[[ -8.4  -9.7  18.2  -7.8  13.7]
 [-14.2   2.6  24.3 -14.2   8.0]
 [-24.0  26.8  23.2 -14.5   3.6]
 [-24.0  26.8  23.0 -14.6   3.4]
 [-29.6  43.9  17.9 -17.4  -5.4]
 [ 30.0 -39.4  -1.0  27.6  37.1]
 [-10.4  -7.1  20.4 -10.6  11.3]
 [  7.7 -21.9   6.8   9.5  29.2]
 [-19.2  15.3  24.8 -14.4   6.0]
 [-15.7   6.3  24.7 -14.4   7.5]
 [ 25.3 -35.6   0.6  24.6  37.7]]
:
[[ 13.7  -7.8  18.2  -9.7  -8.4]
 [  8.0 -14.2  24.3   2.6 -14.2]
 [  3.6 -14.5  23.2  26.8 -24.0]
 [  3.4 -14.6  23.0  26.8 -24.0]
 [ -5.4 -17.4  17.9  43.9 -29.6]
 [ 37.1  27.6  -1.0 -39.4  30.0]
 [ 11.3 -10.6  20.4  -7.1 -10.4]
 [ 29.2   9.5   6.8 -21.9   7.7]
 [  6.0 -14.4  24.8  15.3 -19.2]
 [  7.5 -14.4  24.7   6.3 -15.7]
 [ 37.7  24.6   0.6 -35.6  25.3]]

[[-43.9 -16.3]
 [-15.7 -49.3]
 [-36.4   9.9]
 [-18.0 -50.9]
 [ 14.0 -53.5]
 [ 42.7  31.1]
 [ 51.4 -16.8]]
:
[[-16.3 -43.9]
 [-49.3 -15.7]
 [  9.9 -36.4]
 [-50.9 -18.0]
 [-53.5  14.0]
 [ 31.1  42.7]
 [-16.8  51.4]]

[[ -7.1   7.9  -9.3   4.1  10.4   6.7  11.6  10.9]
 [ -0.2  17.5 -20.4  -9.1   8.8  -3.9  -0.5   7.0]
 [  1.9  -0.1   2.7   0.9   0.5   0.6   0.1   0.0]
 [ -2.5  -0.2  -1.2   1.3   1.3   1.5   2.5   1.6]
 [-51.6  -6.0 -29.4  25.3 -18.6  21.7  36.5  16.5]
 [ 18.6  11.2   5.0  -7.6  14.0  -4.3  -7.3   1.4]
 [ 37.0  13.0  22.5  -8.2  24.6  -4.6 -12.0   0.6]
 [ 17.1   8.4   3.1 -11.0  12.0  -7.6 -11.0  -1.7]
 [  9.4   4.5  -5.9 -13.7 -11.8 -13.6 -18.0 -10.5]
 [  4.5   2.2  -4.3  -8.1  -9.2  -8.4 -11.0  -6.9]
 [  0.5  -1.3  -0.4  -2.4  -1.5  -2.4  -3.1  -2.4]]
:
[[ 10.9  11.6   6.7  10.4   4.1  -9.3   7.9  -7.1]
 [  7.0  -0.5  -3.9   8.8  -9.1 -20.4  17.5  -0.2]
 [  0.0   0.1   0.6   0.5   0.9   2.7  -0.1   1.9]
 [  1.6   2.5   1.5   1.3   1.3  -1.2  -0.2  -2.5]
 [ 16.5  36.5  21.7 -18.6  25.3 -29.4  -6.0 -51.6]
 [  1.4  -7.3  -4.3  14.0  -7.6   5.0  11.2  18.6]
 [  0.6 -12.0  -4.6  24.6  -8.2  22.5  13.0  37.0]
 [ -1.7 -11.0  -7.6  12.0 -11.0   3.1   8.4  17.1]
 [-10.5 -18.0 -13.6 -11.8 -13.7  -5.9   4.5   9.4]
 [ -6.9 -11.0  -8.4  -9.2  -8.1  -4.3   2.2   4.5]
 [ -2.4  -3.1  -2.4  -1.5  -2.4  -0.4  -1.3   0.5]]

[[ -1.0  20.7 -11.3   9.8  -1.2 -24.7 -17.5  -4.6   5.8   5.7]
 [ 18.6  22.3  -3.6  11.6 -14.2   2.0 -10.8 -13.3   1.4   3.6]
 [-41.3 -16.6  10.9  -5.7 -11.8 -18.9 -17.9  -9.9  17.1   6.3]
 [ 23.0  18.9 -11.5 -16.2  40.6   3.6  33.4  40.8 -17.8 -22.4]
 [  8.2 -18.9  16.5 -15.8 -10.6  10.4  20.2  23.2 -33.8  29.5]
 [ 13.1 -16.7 -16.0 -14.0  -3.5  36.3  -3.4  -5.4  -7.9 -47.5]]
:
[[  5.7   5.8  -4.6 -17.5 -24.7  -1.2   9.8 -11.3  20.7  -1.0]
 [  3.6   1.4 -13.3 -10.8   2.0 -14.2  11.6  -3.6  22.3  18.6]
 [  6.3  17.1  -9.9 -17.9 -18.9 -11.8  -5.7  10.9 -16.6 -41.3]
 [-22.4 -17.8  40.8  33.4   3.6  40.6 -16.2 -11.5  18.9  23.0]
 [ 29.5 -33.8  23.2  20.2  10.4 -10.6 -15.8  16.5 -18.9   8.2]
 [-47.5  -7.9  -5.4  -3.4  36.3  -3.5 -14.0 -16.0 -16.7  13.1]]

[[ 10.7 -12.7 -11.9   9.8]
 [  8.3  46.3 -20.1  -0.6]
 [ 16.0   0.3 -23.0  10.7]]
:
[[  9.8 -11.9 -12.7  10.7]
 [ -0.6 -20.1  46.3   8.3]
 [ 10.7 -23.0   0.3  16.0]]

[[ -4.5  -1.5  17.6  -1.3  -5.5  26.5  14.0  24.9 -19.8 -14.4 -24.7]
 [  0.5 -22.4   6.9  -5.9  18.7  36.4  13.1  -2.2  13.7  -0.7  -5.4]
 [  8.0  -9.2  -7.0  -4.3  16.7   5.4 -13.6 -21.4   9.2  15.7  17.1]
 [  5.4   1.5  14.5 -28.7 -15.3  -8.9  46.8  12.1  22.3 -39.2  16.9]]
:
[[-24.7 -14.4 -19.8  24.9  14.0  26.5  -5.5  -1.3  17.6  -1.5  -4.5]
 [ -5.4  -0.7  13.7  -2.2  13.1  36.4  18.7  -5.9   6.9 -22.4   0.5]
 [ 17.1  15.7   9.2 -21.4 -13.6   5.4  16.7  -4.3  -7.0  -9.2   8.0]
 [ 16.9 -39.2  22.3  12.1  46.8  -8.9 -15.3 -28.7  14.5   1.5   5.4]]
